rotation ticks, each row followed by its count of ticks
The counts run from 0 to 392.
[-14.9  -7.6 -15.3   1.3  44.6  16.1 -15.5 -36.3   3.3 -13.8  -4.4 -11.6
  15.9  -5.7  -3.1 -11.0 -12.3 -17.0 -11.2 -17.2  49.4 -29.8 -13.6 -52.7
 -23.0  -1.7  -5.3  10.0  16.5 -20.7 -11.2 -15.6  11.1  23.9  -3.8   0.5
  15.9  -5.7  -6.7 -10.1   8.1   1.0 -29.5   4.8   2.4   8.7  32.1   3.7] => 192
[-24.2  -7.6 -24.1   4.7  15.6 -17.0  -0.9  -4.9  17.3   2.9 -27.1  10.3
   9.1 -17.8  -5.7 -11.1  -9.6 -21.6 -34.5 -13.4  44.9  -3.3 -13.2 -33.7
 -10.5   3.6   2.0  42.7  22.3  -3.0  10.1  16.8  -6.3 -28.3  -8.8  10.9
   3.5  -9.4 -17.1  14.6 -17.0 -22.6 -17.8  10.5 -38.6 -29.8  17.7  -7.9] => 339
[-40.3 -21.6 -26.6   8.6  36.7   3.9  -9.6 -24.3  11.3   7.5  -6.6  27.9
  21.7 -10.2 -14.1 -23.9 -10.4 -10.1 -24.9  -8.7  10.3 -11.9  -9.0 -25.9
  -2.3 -11.5 -14.0  38.6  33.5  -9.5  -1.4  12.8  15.2 -18.7 -23.9  15.0
  14.0 -14.7 -21.3  18.6 -19.0   3.4  -8.1   7.9 -24.9  -0.3  31.1  -7.8] => 122
[-20.3   6.0 -15.9   6.8   7.8 -10.3  -3.0   7.2  13.1   6.8 -16.4  -2.9
   8.1  10.2  20.4 -13.4 -33.8 -18.4 -31.0   9.4  20.1 -17.9 -16.4 -75.0
   9.5  13.2   1.7  36.9  15.2 -23.8  -9.7  -1.6  -1.3  -9.7   8.1  13.1
  30.5 -12.3  21.0 -16.3  -5.5 -10.7 -13.4  15.0  17.2 -23.6  15.5  -8.6] => 58
[-16.0   0.7  16.7   6.2   2.5  10.5   9.0   2.9  -2.7  24.1  -8.3   8.2
  -3.0  24.6  -6.8 -15.9 -22.8 -10.0 -25.3 -31.7  47.4  -9.8 -36.2 -36.1
   5.7  18.6  31.1  19.9  15.2 -17.9  21.6   4.4 -25.4 -18.3   7.3   8.9
  11.7   5.5  23.3   4.0  -5.8 -32.7 -23.1  19.2  11.9 -11.4   0.3 -19.2] => 152
[-19.1  11.6  20.0   4.8   7.7  -0.1 -18.8  -0.5  10.2   7.1  -4.1 -23.5
  -1.5  33.6  -3.3 -20.6 -16.1 -23.5 -25.7  -4.0  27.1 -32.6 -36.1 -51.3
  -4.0  25.8  20.5  16.2  11.7 -16.3  11.3 -19.1 -11.5  12.6  27.0   8.7
  23.4  -3.5  23.4 -16.5   7.8 -22.5 -16.3  -1.6  10.7  -3.7  -2.0  -7.8] => 73
[ 16.1  -1.0  18.9  11.3  22.8  18.7 -21.7 -36.2   7.6   4.0   2.1 -12.7
  11.5  33.4  -8.2  -6.9   8.7 -15.3 -27.1  -6.3  18.2 -38.8 -30.8 -44.6
  -1.7   1.6  15.3  16.2  31.0  -9.9  18.0 -10.3 -16.1  22.2   9.5   5.4
  44.2 -17.9   4.0  -7.2   7.1   1.1 -11.6   6.8  13.5  18.7  12.3 -10.0] => 287
[-13.6 -16.4  -6.2  19.5  46.4  19.2 -19.8 -17.9  10.2   1.3   3.0   6.1
  20.6  27.8 -17.0 -14.0  10.6 -20.0 -11.2 -11.8  31.9 -33.1 -26.7 -36.7
  -2.1   0.2  13.4  28.7  26.5 -21.4  14.1 -15.7   3.3   8.3 -25.7  16.8
  23.5 -11.6 -21.3   1.7   2.6  -1.4 -10.9  -2.9 -20.4  26.8  12.9 -10.0] => 207
[-33.9  -7.6 -29.5   9.5   5.6 -20.5  -2.9 -16.1  23.8   8.8 -15.5  14.9
  17.5 -19.5  -4.8 -15.1 -10.9 -14.3 -25.4   4.4   5.0  -4.7 -16.0 -40.5
  12.7  -0.5 -15.9  37.8  38.0 -11.1  -9.2  37.9   6.4 -29.8  14.1   7.2
  19.2 -18.7   8.4  14.9 -20.4   1.3  -4.6  13.9  12.4 -19.1  34.9   5.3] => 42
[-22.1  -5.3  -8.3  11.5   7.7  -7.1 -13.1 -30.1  35.1  13.9   2.5   8.1
   5.5  -3.6 -36.7  -9.0  22.3 -15.0 -18.2  -6.7   5.1 -17.3 -33.7 -14.0
   3.2   4.1  -8.7  26.6  48.3  -7.4  21.2  42.2  -9.2 -17.9  14.0   8.4
  -1.7 -14.1 -13.6  40.8 -12.3  -0.5  -4.4  10.2   8.1  11.5  27.7  21.1] => 27
[-39.4 -15.4 -11.7  -2.7  -6.0  -5.8   6.5  -7.9   7.8  30.2 -13.6  22.7
  -1.6  -0.4  -7.8 -34.8 -27.4   0.3 -31.2 -30.7  27.7  -0.7 -13.6 -13.4
  -5.3   3.7  16.0  20.4  42.3 -14.3   6.1  35.7 -19.9 -28.9   7.4   1.1
 -12.2   1.3   2.2  27.2 -22.1 -22.1 -21.0  18.4  11.4 -14.0  12.7   1.2] => 238
[-17.6 -21.9 -21.1  20.9  40.3   0.1 -26.8 -22.1  25.7  -7.8 -14.7   1.8
  13.2  16.9  -2.6 -16.3  21.4 -19.2 -24.7  -8.6  14.1 -30.0 -13.3 -35.2
  -5.6  -7.7   8.8  36.9  37.9 -10.3  16.9  -5.6   4.6   8.7  -7.2   1.3
  34.1 -13.6 -23.8  -8.7  -0.3  17.5  -7.0  -7.6 -19.3  11.0  11.6  -1.8] => 204
[-41.2  -5.5 -10.7  21.1   8.0   5.4  -1.8   0.4  13.7  23.6  -7.7  18.7
 -12.1  17.6  -7.9 -12.6   4.5 -10.7 -17.0 -27.1  21.1 -15.4 -36.6 -35.6
  22.5  14.8  14.5  17.3  31.9 -29.6  21.7  28.8 -12.5 -13.2  25.6  -1.2
   8.0  10.9  21.8   9.6  -0.6  -1.5 -12.9  20.0  41.9   2.4   5.1   4.0] => 231
[-11.1 -14.1 -16.3   5.9  44.0  16.3 -13.8 -56.7  -2.6   7.8   4.6  19.2
  14.5 -17.2 -23.3   4.3  24.2 -12.4  -8.7 -37.1  29.3 -19.3 -25.0 -23.8
  -9.5  -6.3  -3.8  14.5  26.7 -11.3  12.3  18.6  -1.1   4.4   9.7   6.8
  12.6  -5.7 -12.8  15.8   2.2   4.8 -17.9   5.4   5.8   4.7  47.3   0.7] => 110
[ -9.5   9.6  -0.4   6.4  19.3   2.3  -5.2 -10.8  -8.2  19.3   0.4  15.9
  24.3  -1.6  -6.2   4.4 -15.7 -18.4 -15.3  -3.9  26.6 -11.7 -38.1 -52.2
  13.4  20.4  -0.5  35.8   2.8 -11.4   2.3   7.3  -5.9 -22.4   7.2  33.7
  35.7 -18.4  22.2  -1.3  -9.1 -30.9  -8.1   7.2  -0.3 -26.0  36.3 -21.4] => 53
[-35.3 -16.5  -6.4  16.6  23.9  10.8  10.5   7.6  -2.2  12.3 -18.3  33.1
   7.0  10.3   5.6 -20.1 -27.4  -7.0 -35.2 -16.7  22.3  -5.9 -13.2 -45.6
  20.7   1.0   6.3  36.8  22.3 -19.3   5.9   8.5  -3.0 -23.8 -21.1   9.6
  23.5   5.6   7.1   8.6 -14.5  -9.0 -17.2  27.7  -5.8 -10.1   8.6 -24.8] => 137
[-13.6 -10.3  17.0  14.7   8.4  -0.2  -8.5 -17.9  14.3  -6.8 -11.7  -8.1
  23.4  24.0  -9.5 -27.9  -7.7 -20.7 -14.2 -26.2  44.0 -18.6 -35.6 -32.6
  -8.4   8.7  38.1   9.6  18.0  -4.3   4.0  -5.6 -12.4  -6.5  29.5 -10.3
  38.3 -21.2  24.1 -34.3  -2.1 -11.4 -21.5  -3.6   3.2   6.6  -0.4  -6.7] => 365
[  6.2 -17.1   4.3  -2.0  15.8   1.6 -15.8 -25.2  19.0 -11.3 -14.1 -19.5
  21.1  22.7  -2.1 -32.5 -19.4 -14.8 -35.0  -5.8  31.8 -26.6  -7.2 -35.6
 -25.1 -10.8  18.4  26.0  34.1   3.6  -1.2 -15.4  -7.4   8.0 -14.1   3.8
  29.9 -22.5 -20.0 -10.5 -10.7  -9.9 -21.7  -1.6 -29.3   3.8   5.9 -10.4] => 280
[  6.1   1.0  12.3  -8.0  -8.6  -6.7 -24.0 -31.2  23.3  12.3  -8.2 -30.4
 -11.8  29.1  -8.6 -22.7   1.0 -12.8 -45.8 -13.9   9.8 -27.7 -17.5 -25.9
 -24.6   3.0  20.9  14.5  49.5   1.4  23.0   2.5 -29.9  16.8  29.9  -3.4
  10.9 -10.3 -10.2   9.3  -4.0 -11.4 -14.9   1.0  10.4  -3.7   4.2   8.3] => 85
[  1.9   6.4  -6.9  -5.0  24.2  -3.8 -33.1 -46.7  16.2  -1.2   5.1 -26.6
  18.0  -3.0 -17.3  -1.3  13.2 -25.0 -16.4   0.2  22.7 -31.3 -27.8 -42.2
 -25.7   5.1  -4.0  20.5  20.9  -5.1   5.0  -2.9   0.7  23.0  26.1  14.2
  19.4 -25.0  -8.0   1.0   7.4  -9.4 -12.8 -12.0   3.5  -1.7  41.3  14.9] => 187
[-17.1  -8.2 -16.6   5.1  18.6   8.0  15.6 -25.1  -1.1   9.5  -6.2  27.7
  14.2 -24.6  -9.7  -1.4 -11.8  -6.0 -11.7 -24.8  40.8  -4.3 -25.2 -39.8
   9.2   3.7  -7.5  23.8  22.5 -20.7  -4.2  34.6  -0.9 -24.3  -5.0   5.7
   6.2  -3.8   5.6  22.9 -10.4  -8.4 -22.0  32.9  23.3  -6.4  40.1  -0.8] => 37
[-44.2 -18.0  -0.4   4.8  31.0  25.7 -14.5 -23.0  -4.0  25.2  20.2  16.8
   3.3  19.7 -26.3 -31.5  -8.1  -0.6  -1.3 -33.6  23.1 -20.0 -28.8 -22.0
  -1.3   8.4   8.2   3.4  28.5 -30.1   9.8   8.4   1.9   5.1   1.2   9.5
  -6.3   5.0   3.7  17.9   4.0  -8.0 -19.8   8.3  23.4  29.1  17.3   4.4] => 309
[-18.8 -14.2  -9.2  -3.3  34.7   9.3 -22.7 -49.5  12.0   6.7  12.0   2.5
  23.5  -5.3 -35.9 -21.5   7.0 -12.6  -4.7 -22.9  33.1 -23.0 -22.7 -10.6
 -28.0  -3.1  -0.8  15.8  34.8 -11.1   8.0  14.0   2.6   2.5  -2.5  11.8
  -4.1 -18.8 -23.7  23.6  -3.2  -9.9 -16.4  -6.1 -15.0  18.5  35.0  16.6] => 107
[-33.1  -9.6  12.6  15.3  10.5   4.3   1.7   6.9   2.5  16.5 -15.6  15.5
   5.1  20.7  -9.9 -23.9 -12.4 -16.0 -20.4 -39.3  42.4 -10.0 -40.0 -27.2
   5.4  15.8  34.7  21.8  13.6 -16.3  22.3   4.1 -16.7 -23.5  17.8   5.7
  16.0   1.5  20.9  -9.9  -6.0 -26.1 -21.1   3.9  -5.1  -9.8  -8.8 -16.5] => 150
[-31.1 -24.6 -17.2  22.3  13.1   1.5  -6.4   3.2  30.5   8.1 -16.3  14.9
  -3.4  32.4   5.3 -30.0  -5.0  -6.1 -36.6  -7.1   2.1 -24.1 -10.5 -36.7
  14.6  -4.9  10.7  33.4  52.6 -26.8  13.4  11.9  -2.5  -9.8 -13.2  -7.1
  19.2   2.0  -8.0  10.5 -13.0  20.5  -9.2  20.7  13.6  16.5  -4.7  -1.0] => 218
[ -6.2  -8.4  19.6  -6.6  -5.5  -3.3 -14.7 -37.4  12.5  13.1 -12.6 -17.9
 -14.5  20.0  -8.3 -29.3 -13.7  -5.4 -60.5 -22.4  -0.2 -22.2 -10.3 -26.7
 -19.2  -7.3  17.4  13.0  45.6  10.7  22.7   2.5 -23.8  12.0  32.5 -11.4
  14.8  -1.8   0.4   7.9 -10.8  -3.9 -18.9  13.9   1.4  -7.5   4.2  -8.7] => 83
[ -3.4   4.3  -4.3  -2.5  22.5  -3.1  -9.4 -25.6   3.4  -9.9 -14.7 -15.9
  24.2  -9.7  -4.5  -7.6 -10.7 -23.9 -16.8 -19.7  61.2 -14.4 -23.6 -43.3
 -28.3  10.2  13.7  23.5   7.2   1.0   0.0  -8.7  -5.8   2.6   9.3  12.2
  19.0 -14.6  -0.6 -15.4   1.5 -29.7 -25.8  -4.5 -25.0 -24.2  26.8  -6.5] => 266
[-24.6  11.5   7.1 -14.4   1.8  -1.1 -16.1 -30.3  11.7   0.4   6.1 -31.7
   2.7  -7.8 -13.7 -22.3 -30.0 -15.2 -20.4  -9.6  28.6 -20.7 -28.6 -50.7
 -20.5  12.3  -6.7   1.8  20.1 -12.6  -9.1   6.7  -2.7  12.5  42.3  -0.9
  -2.6  -7.6  20.1   1.3   4.3 -15.0 -23.8  11.5  33.3  -3.5  29.2  20.9] => 174
[ 11.9  -5.9  11.3  10.1 -12.2 -16.5  -2.4 -26.8  25.3  -1.4 -24.6 -11.5
  15.4  15.4   2.2 -16.4  -4.9 -18.1 -46.8  -5.9  17.2 -15.1 -22.5 -40.7
  -0.3   0.4  23.1  33.9  35.3  10.6  12.7  12.8 -26.6 -15.6  20.5  -2.9
  44.7 -27.9   6.5 -10.7 -19.6  -6.6  -9.4   7.9 -10.0 -16.6   9.7 -11.6] => 359
[-27.6 -21.2 -21.6   0.3  15.4  -6.5 -23.9 -45.5  34.2  -4.1  -7.1 -10.5
   4.2  -8.5 -14.7 -31.8   5.1  -9.6 -21.0 -20.0  18.5 -21.7  -9.5 -19.1
 -25.7 -14.0  -3.3  11.1  52.5 -10.7   1.6  19.3   4.0   8.8  17.0 -16.8
  -4.7 -11.8 -23.1  13.4  -8.6  14.9 -17.5   1.8   4.7  13.8  26.5  30.4] => 103
[-36.4 -10.0  -2.6  23.3  21.8   9.7  -8.1  -8.2  18.6   8.5  -2.8  14.5
  -1.9  25.5  -8.7 -23.7  -5.4  -6.8 -40.1  -0.6  -8.9 -23.4 -21.6 -46.3
  25.8  -4.0  -5.0  31.5  42.8 -19.5  16.9  10.0   5.1  -2.6  -4.9   1.7
  27.5   2.6   4.1  13.3  -6.6  20.3  -1.9  23.0  16.5  21.9   4.0 -10.2] => 216
